Small tables with named rows and columns. After each table, cells are looked up by row and column.

fil =
	sesara	nubebad	rezibet	lubav
kegobos	191	-252	354	200
dop	336	-515	541	276
maz	-189	590	562	31

lubav of maz is 31
rezibet of kegobos is 354
nubebad of maz is 590
sesara of kegobos is 191
nubebad of dop is -515
rezibet of maz is 562
rezibet of dop is 541
lubav of kegobos is 200
nubebad of kegobos is -252
sesara of dop is 336
sesara of maz is -189
lubav of dop is 276

datot =
	sut	tol	gegosa	nasilif	nopa
moz	335	486	535	377	522
mavo	327	351	356	473	515
depu	562	848	997	421	685
bef	309	591	636	255	466
musipo	414	430	348	386	387
ruz	830	705	625	626	503
pileko	395	638	578	200	388

mavo, tol: 351
mavo, sut: 327
ruz, sut: 830
bef, nopa: 466
mavo, gegosa: 356
pileko, nopa: 388
ruz, nasilif: 626
pileko, nasilif: 200
Which row has the largest sut? ruz

nezote.csv
,kozofug,der,lege,tavo,rerogu,pak
lag,2036,-1274,7210,-1574,3260,4656
ret,779,5192,1707,-1173,5410,3680
budif,-1736,428,5591,5647,495,-1848
bepid,-5088,1789,9152,7652,-120,-5751
kitidu,7483,-5017,9152,-3179,4181,4005
ruf,-4250,-4336,1384,7652,9711,5306
sufa,3712,6554,7533,5647,1416,-1848
tunu,8741,-1274,-1206,9257,-2270,103

der of ruf: -4336
tavo of budif: 5647
der of budif: 428
lege of budif: 5591
kozofug of ret: 779
lege of tunu: -1206
kozofug of kitidu: 7483
lege of sufa: 7533
pak of budif: -1848
der of lag: -1274
rerogu of ret: 5410
Row with the largest pak: ruf

Table dinu
,dinokoz,vugi,kavide,tarubal,fovo,vabisu,zurerub,zov,lanan
tur,0.16,0.46,0.38,0.76,-0.30,0.32,0.24,0.77,0.45
leses,-0.86,-0.30,-0.46,-0.29,-0.69,-0.61,-0.03,0.25,0.11
ren,0.07,0.11,-0.26,0.52,0.03,0.21,-0.03,0.34,0.25
nozolo,0.34,0.56,0.72,0.42,0.01,0.46,0.31,0.32,0.17
remurar,0.26,0.41,0.19,-0.57,0.60,-0.01,0.17,-0.79,-0.55
segub,0.15,-0.30,-0.58,0.25,0.65,0.53,-0.28,-0.30,-0.09
mut,0.53,0.63,0.55,0.02,0.54,0.38,0.29,-0.30,-0.23
rasepi,0.13,0.15,-0.28,0.56,0.15,0.39,0.02,0.28,0.17
bazav,0.42,0.39,0.15,0.70,0.32,0.75,0.18,0.27,0.14
laka,0.38,-0.07,-0.17,-0.14,0.91,0.28,-0.21,-0.66,-0.27
tikapu,-0.61,-0.23,-0.76,-0.04,-0.44,-0.38,-0.11,0.18,0.08
zik,-0.01,0.30,0.30,-0.53,0.31,0.06,0.26,-0.55,-0.46

mut, lanan -> -0.23
laka, kavide -> -0.17
nozolo, lanan -> 0.17
mut, zov -> -0.30
rasepi, zurerub -> 0.02
tikapu, vabisu -> -0.38
rasepi, vugi -> 0.15
ren, dinokoz -> 0.07
remurar, fovo -> 0.60
zik, kavide -> 0.30

taf =
         bim  lub  rem  sis  fugi  dazulom  makonab  kaz  pavo  ruf
sipek    101   93  112  102    47       54      249  111   103  129
vunonur  101  149  121  111    61      119      196  152   103  129
lozudi   101  107  109  111    61       54      231  124   103  129
benulup  101   93  109  111    61       54      249  111   103  129
pakaga   101   93  109  111    61       54      249  111   103  129
nad      101   99  109  111    61       54      247  111   103  129
kap      101   93  109  111    61       54      249  111   103  129
lor      101   93  109  112    61       44      249  108   103  129

What is the sis of lor in taf?
112
What is the bim of lor in taf?
101
What is the fugi of benulup in taf?
61
What is the lub of sipek in taf?
93
What is the bim of lozudi in taf?
101
What is the pavo of kap in taf?
103
What is the kaz of lor in taf?
108
What is the sis of sipek in taf?
102
What is the ruf of kap in taf?
129
What is the kaz of benulup in taf?
111
What is the rem of nad in taf?
109
What is the dazulom of lor in taf?
44
What is the kaz of pakaga in taf?
111
Which row has the largest kaz? vunonur

pur
|  | tedom | nuvesu | muli | desigim | saf |
|---|---|---|---|---|---|
| falezu | 1.239 | 5.686 | 6.329 | 6.906 | 4.319 |
| pabomub | 2.260 | 6.082 | 5.157 | 6.054 | 4.410 |
| pamef | 3.942 | 7.758 | 4.729 | 4.849 | 6.815 |
| nad | 2.895 | 5.952 | 4.325 | 5.834 | 4.454 |
| ligefab | 2.234 | 6.303 | 5.760 | 6.372 | 5.047 |
| raleguz | 2.058 | 5.275 | 5.495 | 7.043 | 5.155 |
| medep | 3.595 | 6.892 | 4.916 | 5.728 | 6.762 |
| buvibu | 4.021 | 7.728 | 5.085 | 5.406 | 6.656 |

What is the tedom of raleguz in pur? 2.058
What is the nuvesu of nad in pur? 5.952
What is the tedom of medep in pur? 3.595
What is the muli of falezu in pur? 6.329
What is the desigim of pamef in pur? 4.849
What is the saf of buvibu in pur? 6.656
What is the nuvesu of raleguz in pur? 5.275
What is the saf of pabomub in pur? 4.410
What is the saf of falezu in pur? 4.319
What is the tedom of pamef in pur? 3.942
What is the tedom of buvibu in pur? 4.021
What is the saf of medep in pur? 6.762
What is the tedom of pabomub in pur? 2.260
What is the muli of ligefab in pur? 5.760
What is the tedom of falezu in pur? 1.239
What is the desigim of raleguz in pur? 7.043
What is the muli of pabomub in pur? 5.157
What is the tedom of ligefab in pur? 2.234
What is the saf of nad in pur? 4.454

pof:
	dumit	tik
gekala	-4.39	6.48
bemugeb	-3.03	-5.43
fop	-3.16	2.65
zut	-1.64	-1.20
zor	-1.47	2.91
lon	-6.68	6.79

tik of fop is 2.65
dumit of zor is -1.47
tik of zor is 2.91
tik of bemugeb is -5.43
dumit of bemugeb is -3.03
tik of gekala is 6.48
dumit of gekala is -4.39

Table dugagep
columns: sedov, faror, lizan, sabun, gis, viz, gudu, vep, buge
rodepe: [93, 139, 76, 148, 152, 83, 136, 133, 62]
pufeb: [67, 171, 202, 166, 123, 77, 164, 126, 112]
zad: [150, 114, 103, 137, 145, 177, 158, 156, 115]
sanaz: [139, 56, 164, 12, 162, 149, 134, 145, 138]
mudo: [149, 120, 103, 169, 99, 175, 110, 73, 193]
sakef: [202, 180, 122, 151, 149, 213, 124, 201, 228]
mepepuz: [147, 27, 161, 10, 161, 139, 136, 224, 136]

mudo, gudu: 110
mudo, lizan: 103
mudo, gis: 99
sakef, vep: 201
zad, lizan: 103
rodepe, vep: 133
rodepe, sedov: 93
sakef, sabun: 151
zad, viz: 177
mepepuz, viz: 139
zad, gis: 145
sakef, viz: 213
mudo, sabun: 169
sanaz, lizan: 164
mepepuz, sabun: 10
mudo, sedov: 149
mepepuz, faror: 27
sanaz, gis: 162

vot =
fields: dip, govuso, tolus
gen: [34.411, 16.535, 54.315]
lag: [41.772, 35.238, 59.193]
mim: [50.373, 82.434, 29.191]

What is the dip of mim in vot? 50.373
What is the govuso of mim in vot? 82.434
What is the govuso of lag in vot? 35.238
What is the tolus of gen in vot? 54.315
What is the govuso of gen in vot? 16.535
What is the tolus of mim in vot? 29.191
What is the dip of gen in vot? 34.411
What is the tolus of lag in vot? 59.193
What is the dip of lag in vot? 41.772

Table gatig
         piloded  meres  mok  guposal  pas  vide  nilut  bul
nupib        146    181  185      117   40   197    214   36
fasarud      113    218  233      208   90   119    246  144
fon          140    136  202      167  117   254    194  150
valetog      138    174  196      150   61   206    213   91
rodekad      142    178  187      132   48   203    212   61
mukog        118    193  238      210  112   168    238  167

What is the mok of valetog in gatig? 196
What is the nilut of valetog in gatig? 213
What is the meres of fasarud in gatig? 218
What is the vide of rodekad in gatig? 203
What is the guposal of fasarud in gatig? 208
What is the pas of nupib in gatig? 40
What is the mok of fasarud in gatig? 233
What is the bul of rodekad in gatig? 61
What is the nilut of fon in gatig? 194
What is the vide of nupib in gatig? 197
What is the pas of fasarud in gatig? 90
What is the nilut of mukog in gatig? 238
What is the piloded of fon in gatig? 140
What is the mok of mukog in gatig? 238
What is the nilut of rodekad in gatig? 212
What is the pas of fon in gatig? 117
What is the bul of valetog in gatig? 91
What is the meres of nupib in gatig? 181
What is the vide of mukog in gatig? 168
What is the meres of rodekad in gatig? 178
Row with the largest piloded: nupib

kazun =
         zovolo  gug  dat  geb
baf         112   81   41   82
zug          43   97  147  114
valazuv      93   81  117   87
bepalu      234   56   11   18
tunek        92   73  121  129

dat of zug: 147
dat of valazuv: 117
zovolo of tunek: 92
gug of zug: 97
dat of tunek: 121
dat of baf: 41
geb of tunek: 129
geb of baf: 82
gug of valazuv: 81
geb of zug: 114
zovolo of valazuv: 93
gug of bepalu: 56

Table vom
,teder,teterub,tisun,fuli,muvire,gud,firid,vanani
gef,38,42,66,69,65,63,61,76
buk,27,47,38,35,34,18,65,44
danidus,45,17,7,30,23,33,15,21
donunu,55,13,19,44,41,59,7,38
zevizap,58,18,19,43,32,65,7,38
kedut,30,64,59,50,56,22,78,49
mev,53,23,12,32,16,50,13,29
bavenes,32,24,58,76,68,43,52,57

What is the teterub of bavenes in vom?
24
What is the gud of bavenes in vom?
43
What is the tisun of mev in vom?
12
What is the teterub of buk in vom?
47
What is the muvire of buk in vom?
34
What is the tisun of buk in vom?
38
What is the gud of kedut in vom?
22
What is the teder of bavenes in vom?
32
Which row has the largest muvire? bavenes

